In the rows, zero is written as 128.
The rows of M fall into 3 groups, and each row is roughly a mix of its group's hidden directions; some rows fit no group.
M, 101 rows:
[[105  89 153 126 125 144 136 132 150 149 141 130 110 177 158]
 [126 117 157 133 111 147 148 116 158 155 119  77 117 105 153]
 [165 162 105 156 141 132 165 123 115 106 100 128 129 102 138]
 [122 104 136 176 119 121 154  95 123 134 105  89 114 107 124]
 [127  98 103 148 147  83 135 113 115  97 150 136 155 146 107]
 [133  96 119 132 157 146 151 133 136 162 139 126 102 104 176]
 [158 148  96 145 127 125 134  94 115  98 101 106 126  87 131]
 [132 131 167 112 124 170 136 157 146 155  98 109 106 110 136]
 [111 121 128  89 123 106  92 123 146 112 151 149 166 135  96]
 [142 112  94 154 149 123 153  93 121 128 115 115 120  92 164]
 [ 88 116 146  92 120 132  88 147 128 170 142 139 127 143 135]
 [ 93 136 148  99 117 137  94 143 126 139 105 169 137 153 104]
 [115 138 135 104 119 111 110 129 142  97 128 159 170 156  90]
 [ 99 121 145  87 118 132  93 148 127 136 123 132 140 180 141]
 [150 122  96 133 144  90 125 120 100  85 124 101 156 122 117]
 [142 137  96 109 145  99 120 117 133  93 144 154 170 109 107]
 [139 126 124 148 146 115 144 132 131 107 133 164 139  93  70]
 [107 119 131  92 123 112 114 103 168 119 130 146 178 118 114]
 [139 157 108  86 132 123  94 131 135 115 145 155 152  94 106]
 [130  97 109 149 136 112 142  82 127 113  99  97 135  94 137]
 [148 171 110 144 118 110 122 117 114 108 137 136 136  87  84]
 [108 131 144  98 121 131  98 130 147 140 135 160 140  94  80]
 [162 150 118 150 150 141 172 142 135 138 140 140 116  82 136]
 [106 140 131  98 123 124  94 125 139 128 129 177 150 114  86]
 [152 173 124 121 134 149 144 134 144 108 103 174 140 106 111]
 [147 130 125 152 112 107 140 118 114  96 124  66 133 155 136]
 [166 165 102 116 125 147 122 129 111 116 114  97 109 110 166]
 [101 139 152 117 121 154 113 145 138 162 129 181 112 124 104]
 [164 171 111 153 119 116 143 114 118 100 127 105 133  93 111]
 [153 119 105 127 160 144 155 123 138 141 125 131 118  77 167]
 [115 134  95  89 129 122  75  99 119 122 120 151 140 109 132]
 [151 132 103 166 147 112 165 111 117 122 121 118 133  78 128]
 [137 101  93 157 161 107 160 104 115 121 119 124 136 113 161]
 [154 127 106  89 153 148 123 120 156 110 124 155 134  83 137]
 [154 136 125 175 137 132 176 126 114 124 102 102 114 103 136]
 [105  91 123 162 148 114 135 126 113 144 147 174 111 131 101]
 [147 117 109 109 124 133 106 110 117 118 118  68 113 113 165]
 [ 99 100 144 100 115 114 102 111 143 107 103 123 160 160 108]
 [116 138 105 144 151 106 146 125 125 133 151 193 151 127 120]
 [145 131 104 158 143 120 158  95 122 110  91 128 137  84 127]
 [163 127 113 136 142 142 160 124 139 128 133  91 112 105 178]
 [ 94 125 135 115 125 127 102 118 136 151 126 178 135  98  88]
 [110 122 135 100 104 129  94  86 157 123 113 120 144  94 107]
 [157 138 109 158 151 119 153 137 119 111 150 159 122  92  94]
 [158 160 100 156 151 134 170 134 117 125 129 157 123 118 156]
 [112 124 114  94 139  96 102 131 128 110 142 157 177 148 114]
 [ 98 132 141  92 118 133  86 138 139 144 143 171 136 134  99]
 [122 174 140  89 117 130  99 159 129 146 142 145 147 110 106]
 [141 132 103 117 156 101 131 152 126 116 179 161 156 131 118]
 [146  90 121 163 131 113 139 119 122  94 161 108 106 157 113]
 [154 170 149 131 123 157 142 158 131 134 113 134 112  88 100]
 [135 106 118 178 151 101 161 138 108 127 160 137 122 125 104]
 [144 140  90 119 152 129 129 112 139 128 149 175 132  82 135]
 [171 141 112 151 141 120 165 126 123 103 121  88 133  98 138]
 [128 155 144  92 119 158 125 144 143 162 110 105 129 111 170]
 [147 138 112 102 139 140 134 127 138 144 122  94 132  94 186]
 [135 148 140  90 105 128  80 157 114 123 143  94 126 136 109]
 [173 153 114 140 132 153 142 141 113 124 127  98  90 108 156]
 [131 107 136 176 125 114 160 118 108 123 103  78 118 134 131]
 [109 120 141  92 137 156 116 148 143 179 129 141 116 109 159]
 [110 133 131 142 114 119 127 115 102 161  97  75 126 112 159]
 [ 80 137 154 108 111 132 103 125 134 159 100 159 145 129 109]
 [ 86 124 139 111 100 135  98  93 135 135  85 134 135 151 134]
 [179 158 101 135 138 141 142 123 126 102 127 118 112  84 134]
 [115 105 120 162 147 110 138 120 112 120 121 175 128 116  81]
 [150 111 109 136 155 125 145 111 136  84 102 160 138 104  98]
 [ 80 114 145 109 120 117 101 126 133 139 120 165 151 162 107]
 [167 128  98 129 142 108 129 117 117  72 118 112 143 111 107]
 [ 94 127 155 118 117 141 103 138 133 163 129 164 116 108  88]
 [ 95  69 127 129 154 117 115 128 120 141 132 167 123 136 111]
 [130 108 113 140 149  97 139 121 138 100 156 164 156 123  88]
 [132 113 124  85 129 129 108 129 133 129 117  74 143 129 172]
 [113 104 154 117 103 119  99 117 129 119 105  79 132 119  92]
 [136 107 100 153 129  91 128 106 105 106 158  90 131 150 141]
 [117  92 121 129 128 112 115 121 117 101 136 122 129 196 139]
 [ 89  89 139 123 122 107 114 121 129 130 135 131 145 187 131]
 [ 95  82 163 133 114 132 130 122 151 138 131 122 121 177 127]
 [143 108 106 145 155  91 135 146 102  94 155 136 145 143 100]
 [143 140 129  92 111 152  98 124 126  98  87  99 120 148 146]
 [175 136 110 133 134 130 146 121 129 102 128  76 122  97 148]
 [160 134 124 139 123 127 145 126 121 115 119  57 121 111 151]
 [105 107 142 126 137 123 131 157 134 150 173 161 127 173 128]
 [174 129  99 144 142 126 154 113 130 101 138  96 120  95 148]
 [162 100  89 138 149 109 135 104 127  92 156 107 126 118 140]
 [154 116 122 170 152 140 179 125 129 123 110 131 107  96 130]
 [ 96 121 146 105 109 109  90 123 133 117 124 139 155 141  78]
 [133 151 152 144 125 160 160 148 133 169 110 117 104 101 150]
 [125 126 137 101 126 144 124 141 137 164 133  89 120 129 187]
 [150 119  88 141 146 120 141  96 115 118 118 101 123  99 171]
 [ 99  99 112 100 122 103  88  91 132 111 123 132 156 143 124]
 [111 104 128 132 143 120 127 119 133 101 109 185 144 148  90]
 [150 144 131 155 133 159 161 147 117 147 116 117  87 129 165]
 [114 136 143 108 100 149 109 115 127 144  86  85 117 136 161]
 [ 99 138 126 126 132 139 116 121 127 155 121 198 124 110 109]
 [117 140 116 140 122 101 112 112 116  98 132 168 150 140  77]
 [112 147 149 145 114 139 121 151 115 180 154 136  96 105 108]
 [ 97 108 161 138 107 127 139 103 151 158 102  94 140 103 127]
 [163 159  99 139 133 133 139 111 108  99  88 110 128 101 143]
 [148 158 148 153 116 140 151 140 119 127  93  97 118  91 102]
 [135 116 139 140 117 123 142 132 120 126 122  59 122 157 162]
 [140 111 125 186 133 112 161 117 115  99 132 133 115 146  98]]
Here is one row from each group, named. Which group is each of the other rows in?
[173 127  92 149 148 112 141 130 102  85 141 110 119 126 128] | (12)
[141 173 133 152 108 118 140 120 117  97  95 123 147 120  87] | (100)
[133 119 148 141 140 125 160 167 145 153 185 133 124 137 126] | (120)

[153 116 113 154 133 117 150 107 114 111 108  71 123 107 147] | (120)
[122 126  99 110 137 103  98 108 123 101 137 170 155 118  95] | (100)
[147 135  79 129 153 127 132 106 114 134 133 135 118  90 173] | (120)
[148 157  92 147 152 121 150 119 116 126 126 161 135  79 129] | (120)
[166 151 106 120 127 111 127 133 110  86 130  81 147 139 141] | (120)
[143 112 117 115 159 156 148 131 148 152 129 139 111  87 170] | (100)
[108 115 138 115  99 144 112  89 148 128  98 101 122 155 163] | (12)
[127 122 156 162 124 139 164 133 140 165 128 106 109  85 120] | (12)
[119 133 116  95 130 133 100 137 130 117 150 170 132 181 143] | (12)
[142 144 111  97 121 121 111 100 141  98  98 104 162  94 130] | (12)
[133  97 117 140 166 139 163 126 128 147  98 132 121  92 161] | (100)
